rotation ticks, each row followed by its count of ticks:
The counts run from 0 to 556.
[146 186 141 138 164 135 145 104  57  93 101 170 108  93 142 129 155  97
 102 111 120 112 140 105 121 151 148 143 109 152 144 134 132 124 138  65
 135 104 150 119 129 149 125  86 155 166 146 130 106 166 139 140 152 156
 150 134 158 133  96 140 108 168 118 111 105  83 130 147  90 155 168 126
 124 123 127 135 133 129 144 117 113  87 137 157 151 145 106 128] => 455
[151 116 120 107 179 133 139 136 146 103 125 154 118 135 150 122 156 140
  90 148 139 134 131 137 110 142 118 116 134 156  99 131 108 140 122 147
  99 145 148 127 104 191 122  97 157  98 134 142 161 112 130 163 112 147
 124 141 142 135 100 154 125 168 125  93  69  87  79 148 110 129 139  92
 109 118 132 130  99  84 169 129 145  66 171 137 103 177 115  88] => 298
[132 119 103 130 131 203  97 135  99 129 122 133 117 113 126 126 131 104
 151 157  91 148 121 131 109 123 143 124 107  63  98 103 126 153 138  95
 145 162 131 132 128 169  99 128  83 151 143 124 122 116 149  95 165 133
 113 153 173 120 131 110 126  50 120 150 130 124  97 131 124 103 110 112
 162 131 125 166 158 134 130 115  91 140 138 144 113  77  93 131] => 44
[126 167 149 137 160 119 144  90  88 108 135 151  84 105 181 119 152  88
 121 100 114 118 114 101 110 179 124 134 115 135 114 130 128 114 147  87
 168 125 134 128 136 187 135  92 114 162 141 136 103 139 109 115 122 148
 163 119 140 123 126 153 107 189 160 147 104  91  98 128 141 169 177 117
 155 116 160 128 170  96 117 115 142  90 148 147 113 163 134 148] => 182
[139 132 116 125 138 215 119 136  67 112  98 123 120 143 128 130 119 114
 137 163  82 112 116 112 132 126 142 135  94  79 126 125 120 149 137 119
 136 172 140 132 118 157  95 128  72 146 145 134 121 104 124 100 137 138
 107 156 165 128 122 107 120  70 130 128 144  95  93 131 128 110 111 121
 164 131 106 160 158 141 124 115  94 164 139 163 117  72  90 128] => 45
[129  87 127 127  81 124 131 109 109 121  77  86 120 133  85 147 116  94
 100 103 107 133 115 181  91  97 115  87 149 112  89 121 111 102 156 128
 124 176 133 142 100 149 149 136 122 116 152 155 141 132 110 122 150  97
 144 186 106 119 135 136 115 110 184 127  68 152 149 138 128 124  90 113
 112 123 131 147 131 162 153 113 109  82 169 135 168 111 110 144] => 472
[113  93 107  92 149 126 157 165 114 111 132 108 114 115 146 122 159  80
 110  82 157 158 128 130  65 122 108 119 138 113 152 122 131 135 116 112
 176 149 142 167 135 147 137 128 142 126 183 136  69 135  99 157 104 117
 108 141 141 131 131 136 116 161 186 126  91 165 112 119 119 121 102  79
  95 128 145 100 125 132 178 121 141 119 164 139 147  81 137 153] => 120
[104 107 134  80 121 188 128 113  82 153  94 102 120 162 131 138 139  90
 112 135  84 140 103 134 133  78 118 154 113 113 113  84 112 142 147  95
 113 193 127 148 107 164 133 105  95 139 112 150 123 102 155  89 107 121
 129 152 135 129 134 159  91 123 151 161 137 147 140 136 136 102 108 107
 147 104 132 121 161  85 107 109 141 131 130 131 121 134 100 126] => 0
[121 141 136 154 146 160 147 106  73 108  91 129 128 142 104 115 157 152
 110 138  71 143 134 137  97  93 153 149 110 185 127 120 125 112 144 104
  85  95 134 133  82 161 160 100 151 142 130 130 112 143 148 123 138 169
 176 131 137 132 114 140  87 181 121  98 102  95 100 147 108 152 118 149
 108  73 137  99 146 135 136 126 128  83 128 166 139 162 111  96] => 535
[153 140 121  87 132 179 163 151  98 154 117 123 129 172 133 116 156  77
 109 112 143 110 129 157 146  91 143 144 151 116 161 112 135 112 115 115
 158 170 136 165 118 159 110 123 116 140 139 135 152 102 107 114 108 111
 142 152 170 123 144 180 100  85 161 143 148 161 116 150 101  90 102 122
 127 129 105 132 133 100 126 122 148 127 142 137 124 123  75 130] => 159
[140 177 156 139 142 156 164 124  81  87 131 115  99 130 115 150 127  88
  62  99 108 119 125 148 138 122 154 105 136 134 155 133 149 103 120 121
 160 159 141 137 120 122  98 132 107 122 182 157 143 139 108 141 164 141
 128 144 166 100 132 137 102 145 172 137 121  74  94 156  94 120 132 133
 156 145 117 116 136 154 136 128  91 131 153 126 136 102  80 118] => 250
[114  85 103 133 129 161  95 116 123 119 162 108 125  96 137  97 135  93
 147 141  93 178  94 162  79 108 131 124 121  72 109 111 130 129 143 108
 137 128  88 136 121 168 130 139  97 153 143 105  97 126 132  93 135 121
 146 128 158 141 130 120 110  87 161 142 107 142  84 113 152 106  93  85
 139 100 153 146 162 131 157 111 100 114 138 125 129  79 114 136] => 42
[118 135 119 114 148 150 123 115  88 141 141 166 122 124 151  77 155 118
 127 156 105 170 135 174 102  89 133 149 131 139  90 116 104 119 120 109
 120 135 108 157  86 188 113  96 137 145  97  90 144 108 118 114 115 170
 177 127 145 144 127 130 115 126 118 108  89 115 125 145 128 148 143 107
  91  97 137 140 130  99 138 116 149  74 123 162 100 147 106 112] => 264
[155  94 103 143 111 138 107 140  88 121 103 157 128 109 131 105 160 132
 168 104 148 121 116 134  88 130 124 136 134 127 167 143 131 112 139  83
 144 119 144 111 134 195 137 122 151 137 158 120  92 137 122 122 148  90
 134 158 160 169 119 152 126  86 158 111  97 137 142 110 130 118  99 126
  86 131 112 180 133 176 160 137 133 107 167 188 151  96 123 143] => 155
[145 202 162 140 149 140 131 107  48  91  97 147 103 108 139 133 131  89
 103  92  97 113 150 111 139 136 157 144 120 138 130 145 145 116 134  63
 144 126 156 126 139 135 101 106 146 177 152 157 113 149 141 124 150 145
 149 144 154 113 121 134 100 173 119 138 110 101 127 145  76 145 176 120
 136 118 123 138 143 127 120 120 101  92 140 147 159 135 106 138] => 454
[139 128 109 111 162 160 140 132 108 133 163 175 107 119 181  99 153 100
 125 149 161 111 137 154 101 122 122 129 145 105 111 114 118 161 110 127
 149 155 142 175 103 174 116  94 159 127 121 105 141  97  99 128 108 145
  94 139 174 136 116 140 136 115 141 111  93 109 137 135 142 133 139  99
 105 165 139 151 129 104 147  88 147 134 150 178  87 167  83 131] => 388
[130 175 143 142 167 120 124  95  91 103 152 166  76 104 186 112 156  83
 129 119 122 132 110 114 109 160 126 134 117 140 117 130 125 133 126  98
 156 108 111 147 123 172 153 105 126 168 118 114  99 116 104 103 117 156
 159 109 162 124 111 138 106 169 142 107 104  93  95 132 122 151 177 116
 159 128 162 152 170  81 138 123 139 100 128 166 108 173 125 137] => 183
[165 146  94  71 157 165 173 140 136 157 114 127 109 151 138 130 162 112
 110 165 116 105 128 157 126 132 112 115 122  90 105 131 118 118 105 122
 113 163 132 123 147 173 141 103 115 149 141 137 132 111 122 119 109  83
 119 177 169 134 135 175 112  87 142 165 149 160  59 138 112  85 105  92
 153 138 114 134 159  86 129 111  91 115 118 108 123 140 108 148] => 238
[139 140 155 129 140 151 110 140 140  95 138 154 114  67 122 140 160 104
 152 134  83 134 104 125 134 135 139 123 143  79 105 122 124 133 131 116
 103 141 150 116 147 181  95 125 143 116 102 133  74 128 139 146 198 140
 145 141 141 157 147 118 136  93 102 133 129 115  85 104 123 112 170  84
 136 143 111 151 137 107 130 143  67  86 156 170 132  98 102 131] => 416
[ 94 104 157 119 106 170 139 119  97 104  77  99 121 139  97 134 149 143
 119  97  65 115 105 146 105 138 151 130 142 147 103 138 134 110 171  99
 119 137 161 151  97 160 144 133 148 135 134 155 122 144 123 140 153 139
 180 160  82 112 181 153 104 170 136 140 124 137  84 139 128 123 135 134
 136  85 142 132 125 113 118 132 105  91 145 153 161 127 113 102] => 100
[127 123 132 124 114 170  99 111 126  97  98 144 103  79 106 147 139  98
 125 129  53 167 147 153 108 104 176 157 134 118 103 130 138 124 133 103
 110 161 116 126 135 153 111 121 127 111 134 152 129 114 163 127 149 133
 132 154 114 116 142 110 121 134  68 164  88 152  79 149  96 112 111  77
 144  91 144 125 145  92 158 121  84  93 137 102 152  97 133 103] => 133
[131 134 152 117 116 172 117 137 107 119 104 173 101 118 124 127 166 110
 164  87  61 117 127 149 127 114 160 168 140 127 125 115 125 119 149  91
 127 151 148 142 130 178 116 103 145 129  97 142  99 131 148 154 155 152
 135 145 113 142 163 134 130 136  64 146 121 154 109 125 109 125 147  91
 114 118 147 141 130  51 119 122 115 105 142 181 145 131 125 103] => 496
[108 134 128 101 164 194 186 157  52 108  93  98  98 144 116 149 145 118
 108 119 137 124 130 135 103 101 150 123 131 117 157 100 146 145 123  94
 137 124 123 175  79 107 145 158 149 126 156 114  98 101 115 148 110 144
 120 145 159 140 145 133 102 136 167 121 141 140 126 127 105 110 124 136
 117 128 120 102 119 161 134 126 113 141 159 173 142  98  81 137] => 321
[146 102 136  82 183 173 120 148 143 119 135 167 130 130 141 125 161 180
 145 138  90 130 134 154 123 100 159 132 156 144 100 104 121 116 134 140
  95 126 118 129  86 180 118 163 151 104 122 122 155 108 142 152 117 166
 118 140 133 146 124 142 133 113 115 112  78 143  55 149 113 120 120  86
  94 102 120 146 110 101 145 136 117  85 140 159 108 132 146  88] => 96
[133 118 123 113 205 166 144 162 110 111 170 145 149 122 177  94 139 124
  93 137 109 146 137 151 107 123 135 154 146 128  89 113 125 134 120 116
 140 127 153 164  95 170 114 108 180 108 124 107 111 110 122 154 105 189
 131 130 145 104 142 155 136 157 156 113 116  92  67 112 124 140 154 119
 117 137 142 119 113 112 138 106 140 114 156 170  98 125 103 126] => 219
[187 132 131  98 166 123 153 147 140  96 150 191  96  86 153 116 163 147
 128 114 135 131 132 180 121 133 128 130 159 123 114 127 111 111 102 134
 150 123 138 137 132 175 116 141 178 114 120 108 128 105  95 158 123 129
 139 151 154 143 139 148 147 118 116 104  68 159  79 149  96 128 156  82
  93 144 118 151 101  93 157 127 114  82 154 154 133 148 129 133] => 459
[150 120  97 120 158 167 150 121  75 132  96 146  93 136 127 142 119 168
 134 140  90  61 133 147  89 107 134 102 142 101 121 101  96 135 136 133
 153 115 152 128 120 147 140 165 151 142 128 121  86 140 114 143 115 100
  72 169 152 176 109 106 135 121 172 123  91 150 139 131 111 133  92 117
 119 138  88 120 131 157 109  57  91 123 138 162 147 129 110 136] => 277
[132 115 107 124 117 111 149 135  89 130 112 116 146 129 133 135 150  68
 110  67 142 105 118 131 106 126 116 137 124  92 152 123 124 126 145 100
 168 145 163 129 125 161 153 102 110 142 175 160  74 167 123 137 149 117
 104 177 150 118 122 145 115 133 187 155 118 134 145 111 136 142 107 132
 127 157 122 126 155 148 125 115 119 114 150 173 145 103 114 161] => 553
[138 114 110 136 100 128 161 107 123 134  91 138  84 143 130 122 153 134
 115 118 136  86 106 124  90 140 112  78 100 120 123 158 114 130 112 136
 118 170 157 106 145 197 180  67 114 142 160 181 104 128  94 133 138  86
 105 160 161 143 112 146 130 127 168 135  97 114 112 129 137 112  91  95
 171 136 145 111 165 101 145  93 131 137 141 135 133 152  97 150] => 509
[123 126 105  97 135 155 126 136 107 147 137 121 140 145 143  88 149  75
  95 138 145 166 134 184 123  84 126 149 139 125 126 135 140 118 112 114
 106 156 113 177  88 167 145  83 145 131 138 138 139  78 132  87  79 125
 151 146 160 119 128 191  96 126 172 122 122 122 127 137 130 116  89 121
 119 123 153 129 141 115 160 115 135 120 144 140  94 136  81 129] => 432
[ 93 106 115 119 135 142 106 102 130  90 111 120 118 111 130 146 180 114
 134 129 137 166 105 126  87 130 125 139 101 118  95 129 123 132 150  92
 110 128  99 116 119 159 169 155 131 146 165 143  85 153 154 125 142 124
 134 160 114 142  93 120  88 160 135 151  84 161  62 139 147 127 105  74
 140  89 167 135 141 102 148 136 110  82 125 129 143 128 169 118] => 404
[126 119 151 148  89 159 135 128  64 115 102 144  99  76 131 114 143 135
 139  66  84 174 119 128 103 128 164 151 139 132 119 143 130 142 152  73
 152 153 137 164 118 167 130 114 148 140 117 134  77  94 114 141 133 142
 149 139 111 116 172 107 131 147 101 138  93 152 123 117  94 150 161 104
 118 102 160 144 137 107 133 106 119 133 145 166 150 104 119 144] => 223
[171 136  95 125 138 120 153 127  98 115 129 135 116 124 136 132 147  94
 124 101 127 116 109 140 102 151  88 110 108 102 114 154 129 119 148 107
 156 181 166 143 122 178 148  73 115 150 180 134  96 118  72 113 137 132
  98 165 144  91 123 154 127 124 177 132  82 111  95 119 142 141 131 154
 156 162 142 147 186 169 145 116 131  98 165 141 114 119 128 161] => 350
[118 155 161 131 163 187 173 145  73  71 105 135 102 142 137 143 162 155
 105 113 104  88 136 130 125 134 169 121 138 145 152 123 144 130 146 128
 132 129 160 164  79 128 122 130 142 107 152 125 122 125 130 156 123 178
  92 145 143 102 124 137 121 170 145 109 115  92  91 130 105 155 137 150
 121 135 135 125 108 134 126 112 125 151 153 191 121 149  84  97] => 490
[140 144 153 132 155 134 100 126 149  88 161 168 127  59 143 119 146 112
 144 128  72 162 114 137 117 135 150 126 139  92  83 124 139 114 129 110
  97 125 128 117 147 178  94 133 164 135 119 133 102 140 150 133 175 140
 141 144 145 150 139 131 127 115 135 131 115 124  79 101 131 118 164  62
 117 128 140 142 137  98 150 139  65  82 150 160 135  94 125 132] => 415
[144 121 103 122 130 132 153 110 139 127 123 124  81 142 139 106 161 109
  97 143 162  92 113 150  89 150 108  90 110 109 118 170 126 133 109 152
 123 155 151 122 150 176 175  75 131 144 159 167 118 132  98 127 121  73
 120 158 175 121 121 158 119 130 181 140 117 105 104 124 133 113 105 108
 162 139 139 125 150 113 159 108 116 142 138 125 130 159  81 140] => 510
[129 146 167 123  99 178 140 138  95 129  95 168  83 123 124 120 139 147
 162 101  54  98 133 142 125 114 164 154 153 147 138 131 125 118 149 102
 139 165 174 132 141 186 118  88 144 136 104 153 119 122 139 143 154 121
 140 134 127 138 173 132 134 140  66 145 123 146 119 124  96 124 145 101
 132  97 127 133 139  54 119 111 126 116 141 176 157 150 120 102] => 497
[146 179 100 104 157 163 140 118  70 124 138 165  78 110 129 141 143  57
 138 153 124 161 141 158 136  93 149 135 131 118 133  85 133 151 115  91
 121 163 106 185 118 122 113 101 139 146 122  77 108  90 120  85 132 132
 123 134 161 128 112 127 119 100 125 123  92 138 142 139  84 117 133 124
 126 154 138 144 157 138 154 100 101 102 134 145 117 132  93 141] => 354
[136 115 111 135 104 126 132 107  92 114  69 153 106 110 104 125 147 147
 151 121 121 141 134 135  75 119 120 130 119 135 120 146 105 117 137  78
 105 133 129 110 138 169 184 107 136 151 151 147  67 136 138 134 119  87
 116 171 140 175 103 127 121 144 124 141  85 167 136 125 117 129 102 105
 119 102 144 121 148 129 154 101 111  82 150 146 165 118 145 152] => 234
[155 175 159  86 132 159 114 112 116 132 108 181  77 114 150 135 151  99
 154 141 142 130 128 153 138 103 129 122 109 128 134 122 137 119 118  92
  98 156  93 137 142 174 131  94 131 152 125 115 152 102 144  91 128  89
 138 145 177 168 125 160  86  92 131 137 110 138 141 138 100 111 139  85
 113 133 127 158 127  86 152 149 113  76 164 168 126 174 113 135] => 194
[134 111 166 103 146 140 147 155  86 119 151 153 140  98 169 125 141 117
 111  88  99 188 116 129 123  94 124 154 147 117 104 100 133 135 136  95
 136 147 133 163  93 148  94 136 151 106  97 112  81  80 110 147 111 184
 134 138 130 128 148 124 141 152 137 130 107 146 100 104 108 157 175  87
  90 126 142 111 135  97 121 108 118 105 162 172 106 104 140 147] => 221
[152 117  86 142 147 143 105 133 145  96 146 155 117  67 145 113 153  92
 120 142 140 135 119 136 109 147 128 122 119  62 118 148 118 139 108 122
 134 134 130  93 149 166 112 159 106 139 154 143 124 152 127 137 177 116
 124 164 175 135 103 131 126  64 122 126 100 125  59 130 137  99 112  74
 137 145 127 163 148 117 157 135  78 117 134 141 122  77 127 130] => 246
[154 114 122  93 133 124 147 117 137 146 122 183 123 147 126 126 155 121
 119 168 145 142 123 167 110  95 110 110 116 110 110 111  77 112 104 154
  97 154 130 125  95 178 126 118 129 126  95 124 171 112 102 112 128 121
 125 164 175 177  76 140 127  90 120  91  84 125 129 154 131 123 116  96
  93 139 119 155 126 107 139 121 132  75 133 163  86 160 113 126] => 468
[108 141 117 153 169 164 131  97  67  80 113 134  73 110 124 145 130  91
 113 158 154 147 137 114  91 124 117 103 103 124 132  99 126 159 134  90
 155 133 113 121 108 127 120 134 104 159 165 100 125 148 127 120 140 132
 110 134 163 131  81  90  93 124 162  88  60  81 145 154 107 141 131 113
 107 139 135 139 121 162 173 110 138 110 168 153 132 126 106 140] => 83
